Each path below is one point turned by a fixed rotation once a step. After each direction that follows a path, write how fast that rotation turns it, in deg/step (0 if it stays still).
Each turn is a multiple of 5 degrees from 10 to 175, or 0.
Each row of a path follows its step; steps can be skipped.

step 3: [ -8.9  22.4  15.7 -36.2  23.2   6.6 -16.6  -1.0   7.1  13.0  23.5  -3.1
   2.2  17.9 -21.3  17.6  -0.6 -15.2   2.4 -18.2 -36.8  -3.5  29.6  -6.8
   6.0   6.5   0.0   3.6   0.1 -12.0 -14.3  -7.5   8.2   7.5   2.4   7.1
   9.8   1.3  16.4 -27.1 -11.7  -5.4   0.1   1.3  -7.2]
step 6: [ -5.4  33.9 -14.4  -5.9  16.0  -1.4  15.7 -18.2 -11.0  13.1  21.4  -7.9
 -18.1   5.6  16.9  -2.6  20.4  -5.8   5.7 -15.5  16.7  11.8  16.6 -23.8
 -22.1  -7.9   4.3 -16.2 -16.8   6.2 -10.6   7.5 -15.8 -21.3 -14.7 -22.4
 -22.1   2.4  21.0 -10.5 -10.3  -6.2   1.4   1.4  12.7]
step 9: [  5.9  -2.5   5.8 -14.0  17.7  13.0  -2.1  11.5  20.1  -9.9 -10.6  -3.9
  19.4  23.5  22.3   3.8  22.4 -18.0  -2.6  -2.9   5.7  18.9  22.2   9.0
   8.6 -11.4  11.6 -27.3  -4.7   4.7  12.8   6.7   0.9 -12.3 -14.7  28.1
  15.1  15.8  25.0 -17.3 -19.2  23.8   1.0   9.8   7.6]
step 17: [ -9.0  10.3 -15.0 -19.7   5.1 -23.0  10.4 -17.2   5.1   6.7  25.1   0.1
  -8.1  13.1 -11.7   8.5  -6.1  -8.2  27.0  16.7 -27.8  -3.2  22.1  -5.2
  -5.0  10.7  17.5   2.6  13.9 -12.0 -10.9  -2.8  14.4 -32.3  -5.2  12.7
 -25.7  15.9 -12.0  16.1 -12.7  13.5  -0.8  -6.1  15.7]
step 21: [-28.3   5.2  -8.6 -19.6  -9.9  16.7   3.0 -13.8 -10.8  16.8  25.8 -12.0
 -14.1   1.5   0.8 -16.2  19.1  13.5 -15.5 -36.1   8.9   4.3   5.7   5.6
   7.7   1.5  25.0  -1.3  -4.0   2.0  -9.3   1.2 -27.9 -14.9  19.4  -8.5
   0.5  -6.1  -7.3 -13.5   4.3   6.1   3.9  27.6  22.6]
step 22: [ -8.3  -8.4  -7.9  12.8   8.6  -9.1  16.5 -10.0  -2.8 -15.0 -13.6  13.0
   3.1   7.1  -2.7  15.6  12.4  23.1  43.4 -25.5   6.5  -6.4  -0.3 -10.5
 -22.9  -4.1  15.1 -20.8   9.7  16.9  15.9  -1.9  33.1   7.1   0.0   9.6
   0.1 -13.6   6.6  -1.6  17.7 -19.9   0.6  19.4   3.6]
step 26: [-13.4  23.9  -5.0 -20.3  15.1  -0.5 -13.5   4.4   6.9  -3.4  15.0 -20.8
  -7.3  18.4   4.3  -7.4 -15.5 -30.1  17.0  -2.5 -27.1  10.5  15.1 -17.8
  10.2  -7.8  13.0 -38.5  11.2  -3.5   0.3   4.6  19.8  -1.4 -14.3  17.3
  10.5   2.1   9.4  -8.0 -11.4   4.0  10.9  -9.9  25.0]
step 27: [-19.2 -19.8 -19.8  12.8  -7.0   1.4  -2.6  11.8 -20.4 -11.2 -27.8   3.7
  -1.9  30.2 -19.8 -17.0   7.5  -5.7 -11.5 -13.3   3.6 -22.1  12.1   2.7
  -7.2  -9.2   6.6 -15.4 -13.3 -12.9  -4.3  15.2 -32.1   5.4   3.6   0.5
  21.7   0.7   4.7  11.3  18.9  31.6  -8.1  12.1   5.7]
step 28: [-16.1  20.7   0.9  -6.0  -0.7 -17.8 -20.1  -1.4  -5.0  -6.3 -15.0  23.9
  14.4   1.9 -12.6  15.4 -10.4 -12.3   4.8 -21.1  -0.1 -13.1   1.1   7.2
   0.1  -1.6  10.6  -6.3 -19.0  -2.2 -19.8 -10.8  33.4   0.9   4.5  20.0
  -7.6 -20.6 -23.9  25.5 -19.6 -20.0  17.5  -5.6  21.6]
step 29: [ -0.1  19.8  11.8   0.5  25.2  10.8 -22.5   7.6 -16.9   9.7  -9.6  -0.5
 -15.7   3.2 -15.3  -2.4  19.0   0.5  -1.3   3.1   7.1   5.7  35.8 -14.1
 -26.4   2.7 -10.3  -5.4 -19.5  -1.2 -15.0  27.8  -5.2  -1.4 -14.4 -10.3
  -4.2   8.4  37.4   4.1 -22.5   7.3  -9.3   3.8  -0.4]
[ 1.9 -2.0  3.2 -8.6 -4.8  7.1 -2.8  2.3 -3.4  1.7  0.6  2.4 -3.0 -8.8
  3.6  4.4  5.4 -4.2 -1.9 12.4  6.2  7.1  3.4  0.1  6.6  0.6 -2.3 -4.3
  3.4 -1.0  3.4  2.8  2.8  9.2 -1.3 -3.7  4.3 -0.6 -3.4 -5.0 -3.2  1.5
  0.3  6.0  4.3] -> 70
[ -1.1  -5.1   6.8  -2.3   4.7   0.0   1.0   1.0  -3.9   7.1  -5.0  -4.2
  -2.3  -2.7  -1.9   6.9  -2.1   5.0   4.4  -9.8   3.4   7.7  -0.7   3.3
  -7.3   0.1  -0.2  -1.4   1.1   2.6   1.2   2.2  -7.4   0.9   2.4 -10.4
   1.0  -5.3  -1.1   7.6  -6.0  -7.7   3.5   0.7   4.1] -> 45
[ 1.8  3.4 -4.1 -2.4 -5.9  5.4  2.5 -3.8 -2.1 -6.1  1.5  0.1  7.9  1.4
  2.2  5.0  0.8  3.7 -5.4  0.8  8.7  0.4 10.4  3.0 -0.6  1.5 -1.4 -1.6
  1.6 -0.8  3.6 -5.0 -6.0 -0.8  9.2  7.1 -2.7  4.0  0.3 10.5 -4.5 -0.4
  1.9 -8.6  1.8] -> 95
[ 5.1  7.1 -5.5  3.2  0.3 -6.3 -4.3  5.1  3.1  2.9 -1.1 -1.2 -2.7 -2.9
  7.2  4.6 -5.4 -5.8 -4.4  0.1  7.3  2.1  2.0  4.6  1.2  6.5  1.0 -1.2
 -5.5 -3.5 -4.9 -4.9 -2.7  1.3 -1.4 -0.5 -5.8 -8.6  5.6  4.3  2.8 -3.1
 -8.9  7.7 -4.2] -> 80
[-3.0 -2.2 -2.3  4.8  3.5  2.6  1.4  3.2 -4.8 -4.6  2.7 -7.7 -1.9 -2.6
  6.2  4.0 -1.8 -6.4  2.3 -1.1 -0.9  0.7  7.1 -3.6 -1.0 -4.1  0.2 -3.6
 -4.5  6.1 -0.1  5.0 10.1  0.3  3.2 -7.1 -8.7  9.6 -6.5  5.5  6.6 -1.1
  0.7  0.7 -5.3] -> 160
[ 3.0 -3.6  5.6 -1.8  0.8 -4.8 -2.9  1.1 -1.4 -2.0  1.5  3.8 -2.1  0.6
  9.6  3.3 -1.8  5.9  3.6  0.2 -2.3 -9.9  0.4 -1.6 -5.2  0.9 -4.9  6.5
 -0.5 -3.0  4.4 -7.0  5.5  8.5 -5.0  2.5 -8.5 -2.9 -2.0  4.6  2.1  3.7
  4.8  1.2 11.0] -> 125
[  2.1 -12.5  -7.1   0.3  -9.8  -5.6  -8.3  -3.0  -5.5   1.4   4.7  -3.6
   4.0   2.1  -1.8   3.1  -2.7   1.1  -5.7   6.1  -4.6  -2.3  -0.9   6.7
   0.3  -2.4   2.5   2.2   1.0  -0.5  -3.3   5.6   0.6  -9.1   5.0  -4.7
  -1.2  -5.8  -0.4   1.2   2.0   1.9   3.5   4.2   4.6] -> 110
[-2.4  1.3 -2.2  3.0 -8.1 -2.8  3.9 -6.3  5.1 -3.8 -6.0  4.5  3.3 -6.1
 -1.8  3.3 -4.4  9.2  8.2  5.6 -1.2 -1.8 -0.7  0.2  1.8 -4.2 10.7  0.9
 -4.7 -0.2 -4.7  2.7  3.0  9.5 -0.6 -0.1  3.0 -3.5 -6.0  5.3 -1.5 -4.2
 -0.4  1.3 -6.4] -> 125
